A state moves one step at a time under one of 7 hidden systems, and each row is a state written as 22 numbers. Each run below is a few steps of one system.
seq 1, Y, 8 rows:
[[ -15   12    7  -28   23    6  -62    1    5   -3   20   27 -100   61
    53  -13   -4   28  -21    2   -3   16]
 [  41   -5  -35  -61   18   18  -35  -19  -26  -16    2   20   -9  -23
    66    7    7   52  -27   22  -51   11]
 [   9  -24  -18   -7    4   90  -19  -13  -55  -28   26    8    1  -19
    14   51  -17   -1   -9    6   -6   12]
 [ -12   41   22  -13  -12   66  -48    5  -28  -16   22   -1  -45   56
     2   15   16  -11  -12  -20    0   20]
 [  19   28    1  -32   -3    3  -71  -35  -11   29    7  -18  -36   20
    44   -3   13   32  -13   21  -15   12]
 [   8  -27  -28  -13   55   38  -34  -11  -18    7    6    0  -17  -19
    51   27  -15   36   -5    7   -1    6]
 [   5   15  -11  -28   22   73  -11   17  -27  -23    3    8    8   15
    12   27    9    7  -22  -33  -11   11]
 [  10   31    7  -25  -28   45  -44  -29  -24   23   11  -18   -2   29
     0   17    0   -4  -27   -4   -4    8]]
seq 2, E (8 x 22):
[[-37  11  35  41  22  22 -23  39 -19 -38  15  -3 -14  18 -27  -4  28  -7
   70   5  24   9]
 [  7  45   9 -36  12  54 -56  10 -31 -16   7  -5   4  31  11   3  38  24
    8  -6 -20  19]
 [ 16  35   8  -5 -25  12 -30 -34 -21  20   0 -41  44 -25 -29  -1  28  -7
   27  22  -9   3]
 [ -9   7  20  36  21   6 -25  12  -3  38 -11 -43  20  15   0  16  -2  10
   26  -9  36  -3]
 [ 17  10   8 -25  -3   3 -32   8  -7  29 -18  -2  38  31  24   3  -9  43
  -20  -3  -1  -3]
 [  0  -4  -3 -16  -6 -11   6 -21   9  32 -12  -1  55 -14 -31 -16 -16   5
   -3  10   6 -13]
 [-13  -9  -6   8  35  -4  14   3  26  34 -12 -11   1   7  -4   2 -19  -2
  -16 -28  24  -8]
 [ 19   0  -8 -18 -10 -25  12   2  15  12 -16   3  -4  10  25   0  -8  10
  -39 -15 -11  -3]]
seq 3, Q (8 x 22):
[[-31  63  20 -56 -24  35 -46 -29  -5 -21  36  28 -60  46 -50 -44  33 -33
   -3   5 -21  20]
 [  4  49  36 -12  -5 -51 -79   0   9  28  -7 -20 -24  49  32 -40  33  47
   30  29  -5   9]
 [ 19  21  17  24  20  -6 -24  25 -22   3 -23 -46  77 -23   1   3  46  33
   67  12   1   1]
 [-20  29  17  24   8  63  16  20 -15  -6   0 -29  36  14 -55  22  19 -40
   14 -44  25   3]
 [ -6  44   9 -21 -26   9  -7 -29  22  53  -3 -24  -9  42 -27  -5  -6 -31
  -49 -35  11  -1]
 [  6   1   9   5 -25 -63 -13 -37  23  54 -10 -23  13 -12 -11 -23 -11   5
   10  32   8 -12]
 [ -3 -29  21  58 -10 -35  25  28   2   1 -13 -16  31 -11  -3  11 -14   2
   34   9  29 -14]
 [  6  -9  -1   8 -15  13  50  29  -2 -11 -16   5  38   7 -10  23 -13 -16
  -33 -39   5  -8]]
seq 4, Q:
[[-57  23   9 -43  83  24 -21  42  31  11  -7  28   1  71 -35 -42  -3  24
   -8 -45  20   3]
 [ 24  50 -27 -14  46 -46   3 -19  37  29 -22 -54 -27 -32  22 -25  61  -5
   -4 -31 -20   8]
 [ 20  15  17  51 -56  -4  -6 -33 -30  -8  16 -50 -13 -45 -11  27  28 -39
   46  33   2   5]
 [-10  -4  43  23 -56  36 -25  21 -31   9   7   2  26  62  -7  31 -36   5
   -9   1  29  -4]
 [ -8  -1 -11 -45  34   5  -5   0  20  42 -22  14  58  23 -18 -23 -26  31
  -32 -18   8 -12]
 [-17  -3 -19  10  48 -38  31 -13  40  14  -8 -10 -13 -41 -27 -28  13 -21
   21  -9   9  -7]
 [ 19   0  12  46 -40 -24  29   8  -2 -13  -1 -28 -39  -9  22  30  10 -32
   -1  -9   4   0]
 [ 23 -10   8 -10 -61  14   1  -9 -29  -4   1  11  33   7   4  22 -22   3
  -24  16 -10  -5]]
seq 5, E, 8 rows:
[[  2 -34   6   8 -53  47  14  -6 -48 -49  25  34  27 -24 -25  30 -24 -18
   10  33  -6  -1]
 [-42 -15   4   7  19  56 -38 -30 -14   7  40  12 -56   9 -24   7 -30 -19
   12  17  29   7]
 [ 18   2 -20 -21  27   0 -53 -34 -10   8  13 -12 -46 -23  49   0  12  30
    9  28 -19  13]
 [ 27 -29 -12  23   2  -4   4  -8 -28 -13  -3 -16  35 -60  21  23   6  17
   33  32  -7  -3]
 [ -9 -35   5  25   4  51  -4  11 -29  -4   9   4  20   5   2  41 -36   2
   -1  -2  26  -2]
 [ -4  -8  -5 -29 -13  32 -40 -38 -13  25  17  16 -18  15   6   6 -34  10
  -27  20   3   2]
 [  1 -22 -17  -2  19 -24 -16 -41   7  25   5  -7 -12 -42   5  -9 -13  11
   15  35   2  -5]
 [  8 -34 -18  22  37  -1  12  12  -4  -3  -9  -4   4 -30  34  21 -13  18
    6  -2   7  -3]]
seq 6, D, 8 rows:
[[ 38  37  28  20 -55  31 -21  18 -50 -20  -6 -42  36   9  18  41  42   1
   17  -5 -13  12]
 [-27   4  51  24 -42  10 -37  13 -21   9  12   5  29  48 -37  -5 -19   6
   36  28  31  -4]
 [-27 -39  -4  10 -14  23  18 -30  -7   4  22  21  15 -27 -53   3 -44 -32
    6  25  23 -11]
 [ 15  -5 -25  11  21  30  24 -22 -15   6  -5 -36  41 -60 -19  26  11 -20
    9 -10   1  -1]
 [  5  40  17  11  -4  31  -4  20 -10  11 -14 -39  33  25 -12  19  25 -10
   -1 -39   9   6]
 [ -8  23  29 -11 -56   1  -2   0  -4   6   2   7  28  38 -41 -12  -7 -14
  -12   1   5  -5]
 [-14 -11   1  -3  -8 -23  17 -16  10   4   2  11  33 -27 -50 -27  -7 -14
   22  23   5 -10]
 [-12   2 -14  10  36  15  31   3   7 -13  -2  -8   7 -29 -31  -1  17 -26
   16 -22   7   1]]
seq 7, T, 8 rows:
[[-19 -55   8  41  19 -44  21  38  18 -16  -1  30 -41  11  34   1 -38  16
    8   8  25 -10]
 [ -8  31   1 -43  48 -13 -53   0  12   9  -4   5  -8  19   9 -44  29  44
   21  10 -13   8]
 [  3  15   3  -8 -39   6   2 -34 -16 -12  13  -3  33 -35 -52 -13  18 -28
   24  30 -14   0]
 [ -4 -24   1  44   1  27  16  14 -20 -28  14  -8 -35 -12  14  40  -7 -23
    8  -8  15   4]
 [ 19  14   9 -16 -12  -7 -32  10  -5   9  -9  -1 -20  39  49   8   1  33
  -25  -5 -10   5]
 [ -9  -3  19   0 -26 -36  -7 -13  10  24  -4   7  27   7 -27 -26 -18   6
   12  27  10 -11]
 [-27  -4  -2  17  43  29  -4  -2  -1   3   8  -7  -5 -13 -26   1  -1 -13
   27  -5  24   1]
 [ 19  22  -9 -20  -7  34 -10 -12 -16  -1   0 -14  -5   2  13  19  13  -5
  -24 -17 -15   8]]
seq 8, L:
[[-57   0  13  19  61   1  23  29  25   2  -9   7  64  -6 -94 -45   8 -10
   64 -11  37 -12]
 [-25  44 -10 -28  61 -31  -1  -6  61  51 -14 -22 -42  32 -17 -46  17 -11
  -30 -53  10   2]
 [ 46  43 -16   1 -24 -53  38 -25  19   7 -25 -54  11 -51   2  -5  57 -26
   -6 -16 -34   1]
 [ -8 -10  29  70 -22 -50  58  47  16 -11 -20 -20  30  -2 -26   5   4 -25
   30 -16  30 -15]
 [-17  10  19 -24   1 -48  19  38  40   8 -25  32  17  56 -13 -42 -10  21
  -24 -25   3 -12]
 [  2  17 -23 -41   9 -27  32 -13  24 -31  -4  26   0 -33 -29 -45  35 -15
    0  -3 -40   3]
 [-16   9   8  38  -2 -20  39  18  17 -32   7  -8 -57  -5 -15  -1  24 -47
   15 -21   6   5]
 [ 10  35  33   6 -52 -37   2  28   8  -6 -12  -6 -16  52  12  -6  18  -3
  -14 -14  -7   1]]
seq 9, L (8 x 22):
[[ 21  52 -26  -3  74 -19  28  21  28   8 -36 -61  25 -38   8 -10  73  -4
   12 -60 -14   7]
 [  6  31   8  36 -19  -9  70  21  23  19 -29 -50  47   1 -43  19  17 -53
  -21 -64  17  -9]
 [-11   4  19   7 -42 -76  42  -6  47  46 -25   0  30  21 -43 -37 -24 -17
  -21  -6  18 -24]
 [ -3 -10 -11 -11  25 -92  37  10  48  -7 -21  24  -2 -27  -4 -56  15  13
   18  11 -14 -12]
 [  1   7 -10   9  35 -28  55  48  27 -51 -16  11 -30  -7  11 -12  39 -16
    3 -43 -17   5]
 [  5  32  17   0 -51  -6  44  26   9 -31  -6   7 -14  34 -18   1  19 -41
  -36 -42 -13   3]
 [ -8  14  26  -2 -66 -41  16  -6   8 -17   8  21  -4  15 -41 -32   5 -25
    7  23  -9  -5]
 [-22   7  21   4   7 -45 -10  19  16 -28   4  21 -32  11  -9 -41  22   7
   44  23  -5   2]]
seq 10, N, 8 rows:
[[ 11  54  27  20 -28  67   0  42 -24  -9  -5 -42 -11  70  15  54  27 -29
  -39 -78   6  17]
 [ 11  46  46  11 -37  -1 -42  10  -5  70 -27 -56  57  67   2  15  -4  23
  -12 -19  30  -7]
 [-36   7  10  23  77  12 -24  12  19  54 -15 -38  43  11 -33 -13  -3  14
   40 -21  50  -7]
 [  3  19 -30 -19  73  26  36  30  14  -1 -29 -20  51 -21 -10   3  31   2
   -9 -58  -6   0]
 [ 26 -11  -8   9 -22 -34  63  18  17  17 -38 -13  63 -11   0  14 -14  -3
  -38 -33  -1 -17]
 [-18 -28  15  27  16 -62  31  38  37  14 -22  16   3  22   7 -19 -28  17
    1  -8  27 -17]
 [ -9   9  -6 -31  40 -46   5  17  29 -13 -16  26   7  -3  -4 -51  24  28
   19   5 -16  -2]
 [  2  -2 -15 -17 -11 -25  37 -19  12 -16   1  16  22 -43 -40 -30  13 -22
    7  13 -20  -6]]
seq 11, N, 8 rows:
[[ 61  32  -8  17 -12 -33   8  -6   8  58 -46 -84  42 -13  52  35  25  15
  -29 -35  -6  -5]
 [ -9 -34  26  72  20 -30  15  53   2   7 -25 -24  65  -6  -2  12 -12  27
   57   5  43 -17]
 [-24 -10  -8 -38  69  15  13  58  12 -27 -18  50  47  26 -11 -30   0  41
   -1 -29  -3  -3]
 [ 15  -2 -31 -52  -1 -26  31 -33  28  32 -20  15  43 -24 -18 -26 -19   6
  -51  -9 -20 -13]
 [ -5 -38 -13  37  12 -61  46 -10  36  15  -5  -6 -36 -36   5  -4 -21 -21
    1   4  16 -13]
 [  8   0   4   6   8 -44  16  40   6 -55  -7  20 -31  -1  28 -18  35  13
   24   1 -24   5]
 [  3   7  14 -26 -49 -17   0  -4 -13 -25   4  31  32   1 -30 -28   7   3
   10  32 -23  -2]
 [-33 -12   3  -5  -9  10   3 -24  10   2  23  27 -33   8 -40 -14 -29 -29
   -7   9  15  -3]]
seq 12, D:
[[-29   2  23  67 -20  11  75  41  10 -29   2 -14  -4   9 -58  21   5 -77
    6 -53  34  -5]
 [ 24  24   7 -20 -65  36  30  10 -44 -62   2  15  66 -21 -40  10  38 -27
    6   2 -42   7]
 [-27  37  30   8   9  17 -41  -4 -18  -5   9 -20  41  -5 -63 -30  40  -3
   79  27  12   6]
 [-41   8  18  35 -23  29  20 -14   2  -6  28  -7 -36   7 -69   7  -9 -73
   10 -11  30   1]
 [ 28   4  -2  21 -61   4  44 -18 -25 -26   2 -20  35 -54 -27  23  22 -45
    7   7 -15  -2]
 [ -6  20  28  34   5  12  -2  35 -21 -21 -10 -27  57  -3 -31   4  36   0
   58  -3  12   1]
 [-34  15  27   3 -24  54  -5   5 -17 -20  23  15   2  33 -60   2  -4 -35
    8  -9  18   4]
 [  6   8   1   0 -46  10   5 -45 -17   1  14 -13  22 -38 -48   0   6 -37
   13  28  -7  -3]]
seq 13, Y:
[[ -1  38  30 -43  10  -3 -77  10 -11  32 -18  -2  74  46  -7 -38  17  69
   32  27  -2   0]
 [-26 -13 -39 -27  85  36 -27 -56   9  43  11 -11  17 -55 -35 -17 -13   5
   19  15  16  -3]
 [  5  23 -30   6  48  33  43   6  18  -2  -9 -33 -30 -18   5  26  25 -40
  -32 -71   0   9]
 [ 40  25  18  11 -61 -10   7  10  -7  31 -24 -41  26  33  31  38   0   0
  -46 -31  -2  -3]
 [-22 -33  21   8  -1  -3 -29   1   4  46  -1  15  16  39   4   3 -60  33
   -8  18  38 -14]
 [-30  -8 -19 -49  51   6   4   2  26  -7   2  49 -12  13 -20 -37 -13  13
  -18 -10  -6  -2]
 [ 25   6 -28 -30 -21   5  29 -35   1 -10   2   5  -6 -35  -6   4   5 -25
  -39  -5 -32   2]
 [  8 -19  10  36 -43   6  14  -1 -16  -7  10  -9 -31   2  17  39 -21 -25
  -15   0  11  -1]]
seq 14, T, 8 rows:
[[-15 -70 -21  43  68 -71  22  -2  40  26 -12   0 -13 -55  25 -13 -39  27
   35  28  31 -19]
 [  6  13 -33 -54  87  37 -46  -3 -19  -8  -6   1  44 -37  17 -15  34  55
   31  13 -25  12]
 [ 16 -17 -19 -39 -55  29  13 -41 -35 -39  22  44  21 -44 -26   5 -12 -21
  -14  38 -38   1]
 [ -6 -53 -10  38   6 -17  11  -3   0 -24  21  18 -86 -20  43  23 -31 -10
    1  21  11  -1]
 [ 22  13   0 -18  21 -31 -62  -9  -2  20  -7 -15 -20   5  58 -14  18  56
   17  29 -16   7]
 [ -2 -10  13  -6 -29  -3 -26 -26 -25   4  10   7  57 -26 -35 -16  -7  12
   39  56   0  -7]
 [-26 -29  -4  19  19  57 -13  -8 -27 -20  30  12 -29  -9 -12  24 -24 -16
   17  12  21   6]
 [ 20  12  -5 -19 -14  14 -40 -28 -10  19  10 -12 -45  18  42  17  -6   9
  -34   3 -13  10]]

Name the system that made each run.
seq 15 (2 x 22):
[[  0 -16 -21   5  20 -34  75  12  32   1 -26   2  53 -44 -37 -16   1 -20
   -3 -26   1 -16]
 [ -9   1   3  14  -1   9  48  31  22  -2  -9   3 -28  36   0  20 -16 -30
  -52 -61  15  -2]]
	E
seq 16, 2 rows:
[[ 23  39  14   2 -57  21 -39 -48 -37  -2  22 -36  -3 -22 -15  12  33 -23
   24  35 -16  11]
 [-22  -2  22  38 -16  61 -14   3 -34 -11  26 -13 -19  16 -23  38 -12 -33
   17  -3  30   6]]
	N
seq 17:
[[  9 -11   6 -29 -76 -47 -14 -65  14  58   3  14  14   7 -21 -24 -49   2
  -39  49  -2 -18]
 [-40 -24  -7  40  58 -19 -14 -17  25   5  27  -6 -93 -22   1 -14  -7 -18
   40  17  31   2]]
	N
seq 18, 2 rows:
[[  0  17   4 -21  32  -9 -31  16 -10 -26  -4   9  16 -10   5 -31  40  38
   47  23 -19   8]
 [ -6  31  12  10  24  27 -10  28 -15 -32   1 -17  -2   5  -8   1  45  -4
   36 -18  -2  13]]
	Q
seq 19:
[[ 15 -18  14  46 -64 -21  72  26   8  -3 -16  -8   6  14   3  39 -28 -38
  -45 -36  13 -13]
 [-16   7  40  13  -6 -55 -19  46  27  14 -17  11 -26  72  26 -23  -9  32
    2  -6  19  -5]]
	N
seq 20:
[[  8  30  12  11 -44  23  10  -5 -34 -63  21  -8   0 -35 -38   1  58 -44
   47  16 -27  15]
 [-14  25  37  48 -27  13 -16   8 -28 -31  19 -28  -5  -7 -37   5  38 -31
   70  20  12   9]]
	D
seq 21 (2 x 22):
[[  5   8  -7 -16  24 -13 -21   5  -5 -32   4  13 -33 -14  24 -17  31  21
   24  18 -26  11]
 [ 14   6  11  -3 -36 -17 -14  -9 -20 -28   9   5   4 -16  -1 -10  20   3
   28  36 -21   4]]
	T
seq 22 (2 x 22):
[[ 14  44  13 -55 -52 -54  -1   3  18 -34  -1  37 -52  41  12 -46  34   1
  -30   3 -52   9]
 [ -7 -12   6   1   9 -88  -5   3  26 -25   2  25 -45 -21  11 -53  20  19
   51  50 -18  -2]]
	D
seq 23, 2 rows:
[[-15 -32 -21 -10   5  34  28 -30  -2  12  12  18  21 -28 -38  10 -42 -27
  -25  -3  13  -9]
 [  7 -18 -34  -6  39  10  14 -16  13  12  -1  -3 -42 -20  34  19 -16  -3
  -35 -21   0   1]]
	T
seq 24, 2 rows:
[[-20 -76  15  24 -12  12 -12  14 -31 -31  18  56  19  -4   3  13 -64  34
   32  60  20 -12]
 [-32 -36 -33 -43  60  70 -28 -28 -16  -8  30  50 -17 -15 -12  -3 -41  15
   -9  16   3   4]]
	E
seq 25:
[[ 11   9  18  11 -16  22 -52 -19 -28  45   0 -40  30  12   8  26 -13  19
   10  18  18   0]
 [  1 -11   8  -3  10  -2 -40 -15  -5  51  -9 -14  41   6   9   2 -28  38
    9  21  20  -9]]
	E
seq 26 (2 x 22):
[[ 22   5  20   8 -11 -49 -19  43   6  -8 -19   1 -37  47  71   4   8  42
  -10  -7 -10   2]
 [-16  15  33 -11 -13 -43 -23   9  10  11  -9  14  42  22 -33 -49   5  26
   38  30   6  -8]]
	T
seq 27, 2 rows:
[[  3  34  58  42 -49  14 -69  11 -36  38  -1 -56  29  54   3  26   4  18
   34  17  34   2]
 [ -8  15  11  -5  23  33 -18   8  -3  59 -27 -30 101  22 -33   7 -14  23
    0 -24  32 -12]]
	Q
seq 28, 2 rows:
[[  0 -17 -13 -33  22  10 -16 -13 -13  -8   2  28  43 -29 -13 -20  -4  30
   19  31 -12  -3]
 [-15   2 -13   1  20  41  11 -16  -9 -19  17  -1 -10 -27 -35   6  11 -34
   11  -8   2   5]]
	Y
seq 29, 2 rows:
[[ -1  10  13   7  -7  -5   7   8 -11  -5  -9 -11  64 -17 -39 -12  17  -2
   37   9   3  -4]
 [-21  21  22  15  -7   7  21  25  12  -3  -4  -4   3  31 -36  -4   6 -26
   -1 -34  18  -2]]
	Q
seq 30:
[[-25 -13 -12 -39  33  74   4  16 -25 -36  11  50  45   2 -38  -4 -11   7
   -2  -9  -6   3]
 [ -3  26 -21 -23   3  51 -12 -58  -4  27  21 -24 -29 -16 -28  10   5 -43
  -28 -14   0   9]]
	E
seq 31, 2 rows:
[[-35 -41  -1  -9  15 -15   4 -29  20  43   1  27  55 -18 -61 -34 -57   7
   14  34  32 -23]
 [-12 -15 -46  -7  65  32  49 -19  22  14  -6  -7  17 -50 -32   8 -10 -30
  -21 -40  10  -5]]
	D
seq 32, 2 rows:
[[ -5 -36  -2  58  22 -38  35  14  27  31 -16 -29 -13 -10  21  24 -28  -9
    1 -16  39 -15]
 [  7   5   5  -1  40 -32   2  54   5 -29 -23  10   5  11  37 -15  30  42
   22 -12 -11   2]]
	N
seq 33, 2 rows:
[[ 40 -21 -53 -27   0   1  70 -20   4  -9 -19   4  35 -63  11  20  -4 -16
  -56 -25 -34  -7]
 [ 17 -54 -34  -1  31 -43  57  25  20 -26 -20  34  -4 -37  43   2 -21  23
  -21  -7 -15 -12]]
	T
seq 34 (2 x 22):
[[ 55  30 -33 -45  11   2 -27 -46   4  80 -32 -56  38 -12  50  20   3  34
  -59 -21 -19  -1]
 [ 10 -59 -17   5 -13 -18  48 -15   4  29 -22  13  95 -48 -26  11 -58  11
  -13  21  13 -28]]
	T
seq 35, 2 rows:
[[  3 -10  10  -3 -24 -35 -51 -32  -5   5  22   9 -65   2  33 -13 -11  19
   14  57  -8   5]
 [  0 -35 -13   7  45 -14  -8   7 -13 -29   3  17  15 -50  12 -13   8  33
   56  40  -7  -2]]
	E
seq 36, 2 rows:
[[  3  18   6 -19  28   0  -1  47  14   9 -29   1  15  53  27   0   3  33
  -32 -48   0   1]
 [ 15  15 -21 -38 -19  14  30 -25  -3  -7  -3   7  44 -32 -39 -12  11 -21
  -23  -6 -29  -2]]
	L
seq 37:
[[ -4   9  -9   5  34  38  26  19  -1   4 -15 -17  43  -5 -21  16   9 -11
   -6 -44  12  -1]
 [ -7  21  -9  -9 -10   8  14 -33  17  22   6 -14 -23  -3 -30  -4  -1 -41
  -27 -18   3   0]]
	Q
seq 38 (2 x 22):
[[  5  12  -2 -10  -9  -2  22  -8  -2  -4  -9  -7  60 -29 -46 -16  17 -13
   15   3  -9  -5]
 [-18  13   9  24  18  20   6  14  11  20  -4 -24 -11  26 -13  14  -4 -19
   -8 -39  29   0]]
	E
seq 39 (2 x 22):
[[-47 -15  17  -2  39  -6  -3  39  20 -17   5  45 -35  48 -12 -29 -20  12
    9 -10  22  -2]
 [ 17  38 -15 -54   1   4 -12 -16   2 -16   2  10 -30   4  12 -18  34   1
  -26 -11 -40  12]]
	L
seq 40, 2 rows:
[[-17 -12 -20 -40  25  21  21  -3   9 -13   1  44  17  -6 -31 -23 -14  -4
  -21 -12  -9  -3]
 [-12   7  -8  -9  19 -30   8  -4  27 -10   4  14 -58   1   4 -27  10  -9
   -1  -4  -7   3]]
	Q
seq 41 (2 x 22):
[[  8  51   3  18  40 -30   6   5  25  35 -31 -68  48 -22 -24 -20  58  -4
   38 -29   8  -1]
 [-11   3   7  32  17   2  65  48  11 -20 -25 -14  67 -13 -50   2  19 -27
   20 -45  17  -9]]
	N
seq 42, 2 rows:
[[ 10  20  14  50 -16 -85  39  27  29 -42  -7 -23 -72 -18  19 -18  56 -32
   38  -4 -13   5]
 [ 39 -14  20  40 -33 -69  14  34 -12 -23 -29 -18  59 -33  32   2  23  38
   51  34 -12 -10]]
	Y
